In the data rows, 128 means zero.
Here are some numbered points:
tensor([183., 197.,  98., 148., 196.,  56.,  79., 176., 147.,  78., 180.,
        107., 131., 125.]) 0
tensor([ 83., 103., 138., 107.,  40., 142., 139., 108.,  67., 167.,  95.,
        141., 164., 138.]) 1
tensor([ 76.,  59., 144.,  99.,  74., 162., 161.,  83.,  98., 198.,  89.,
        135., 163., 155.]) 2
tensor([176., 185., 159., 132., 167.,  84.,  87., 171., 100.,  54., 152.,
         89., 156., 127.]) 3
tensor([187., 192., 124., 137., 197., 110., 100., 175., 145.,  75., 166.,
         95., 113., 109.]) 4
tensor([141., 105., 138., 140., 221., 102., 112., 125., 220., 118., 159.,
        164., 104., 131.]) 5
tensor([108., 140., 127.,  93.,  42., 129., 142., 164.,  67., 143., 104.,
         89., 153., 121.]) 6
tensor([146., 146., 154., 133., 104., 110.,  81., 120.,  69.,  42., 166.,
        115., 146., 128.]) 7
tensor([157., 218., 111., 137., 153.,  95.,  90., 160.,  98.,  68., 147.,
        113., 128., 138.]) 8
tensor([165., 199., 148., 141., 205., 109.,  79., 165., 150.,  87., 159.,
        104., 106., 130.]) 9
tensor([181., 196., 110., 131., 184., 119.,  89., 164., 150.,  74., 164.,
         88.,  87., 137.]) 10
tensor([115., 145., 121., 109.,  38., 152., 138., 125.,  55., 137.,  78.,
        106., 123., 117.]) 11
tensor([ 99.,  73., 148., 107.,  54., 144., 154.,  79.,  86., 156., 102.,
        147., 183., 135.]) 12
tensor([126., 115., 137., 172., 213., 117.,  85.,  96., 199., 159., 141.,
        166., 112., 123.]) 13
tensor([105., 155., 137., 103.,  69.,  81., 119., 166.,  38.,  81., 149.,
        109., 133., 108.]) 14
tensor([142., 142., 124., 160., 226., 123., 133., 137., 206.,  92., 157.,
        145., 103., 136.]) 15
tensor([ 81.,  80., 165., 102.,  93., 145., 157.,  89.,  98., 188.,  96.,
        154., 160., 130.]) 16
tensor([190., 182., 117., 156., 181., 114.,  87., 154., 156.,  93., 174.,
        115.,  97., 124.]) 17
Which three points above are nearest to each new point? Their numbers follow each, smallest number first.
tensor([128., 141., 149.,  91.,  29., 118., 145., 160.,  36., 136., 107.,
         82., 144., 130.]) 6 11 14
tensor([112., 150., 124., 119.,  38., 103., 135., 154.,  46., 101., 144.,
        119., 126., 105.]) 6 11 14
tensor([114.,  73., 119., 147., 125., 168., 163.,  95., 181., 198.,  89.,
        140., 128., 103.]) 2 12 16
tensor([114., 136., 109.,  87.,  81.,  80., 130., 166.,  47.,  96., 165.,
         88., 137., 148.]) 6 7 14
tensor([131., 142., 140., 115., 107., 115., 130., 131.,  60.,  64., 142.,
         88., 128., 134.]) 7 8 14
tensor([167., 177., 112., 147., 168.,  98., 113., 171., 185.,  81., 170.,
        131., 103., 117.]) 4 10 17
tensor([176., 219., 117., 150., 190., 121.,  67., 147., 142.,  76., 136.,
        119., 121., 130.]) 9 10 17
tensor([122., 163., 117., 104.,  80.,  96., 118., 160.,  44.,  74., 151.,
         95., 124., 131.]) 6 7 14
tensor([134., 155., 106.,  89.,  59., 119., 120., 141.,  58.,  72., 159.,
        108., 125., 108.]) 6 7 14
tensor([111., 131., 140., 112.,  41., 132., 151., 118.,  51., 159., 103.,
        133., 168., 118.]) 1 6 11
tensor([ 76.,  74., 137., 140.,  79., 141., 151.,  63., 126., 170., 112.,
        169., 139., 104.]) 2 12 16
tensor([126., 163., 144., 127., 117.,  63., 100., 148.,  79.,  43., 173.,
        105., 156., 117.]) 3 7 14
tensor([137., 102., 137., 159., 207., 173., 134.,  96., 214., 170., 123.,
        162., 128., 135.]) 5 13 15
tensor([165., 203., 126., 133., 156.,  68.,  79., 175., 105.,  66., 152.,
         94., 164., 131.]) 0 3 8
tensor([135., 117., 134., 187., 201., 134., 107., 111., 206., 167., 126.,
        163., 127., 153.]) 5 13 15
tensor([167., 204., 137., 128., 144.,  88.,  93., 173., 122.,  56., 136.,
        108., 127., 160.]) 3 8 10
tensor([134., 167., 126.,  87.,  40., 113., 146., 158.,  34., 124., 110.,
         81., 146., 107.]) 6 11 14
tensor([120., 120., 133., 151., 205., 161., 122., 137., 225., 188., 105.,
        141., 130., 151.]) 5 13 15
tensor([157., 181., 146., 125., 130.,  48.,  75., 152.,  96.,  29., 149.,
         94., 169., 137.]) 3 7 8
tensor([140., 176., 143.,  93., 130.,  70.,  77., 145.,  72.,  53., 169.,
        116., 162., 125.]) 3 7 8
tensor([130.,  98., 112., 172., 172., 157., 136., 136., 194., 171., 102.,
        160., 129., 133.]) 5 13 15
tensor([140., 105., 124., 138., 192., 172., 143., 128., 203., 183., 107.,
        145., 128., 147.]) 5 13 15
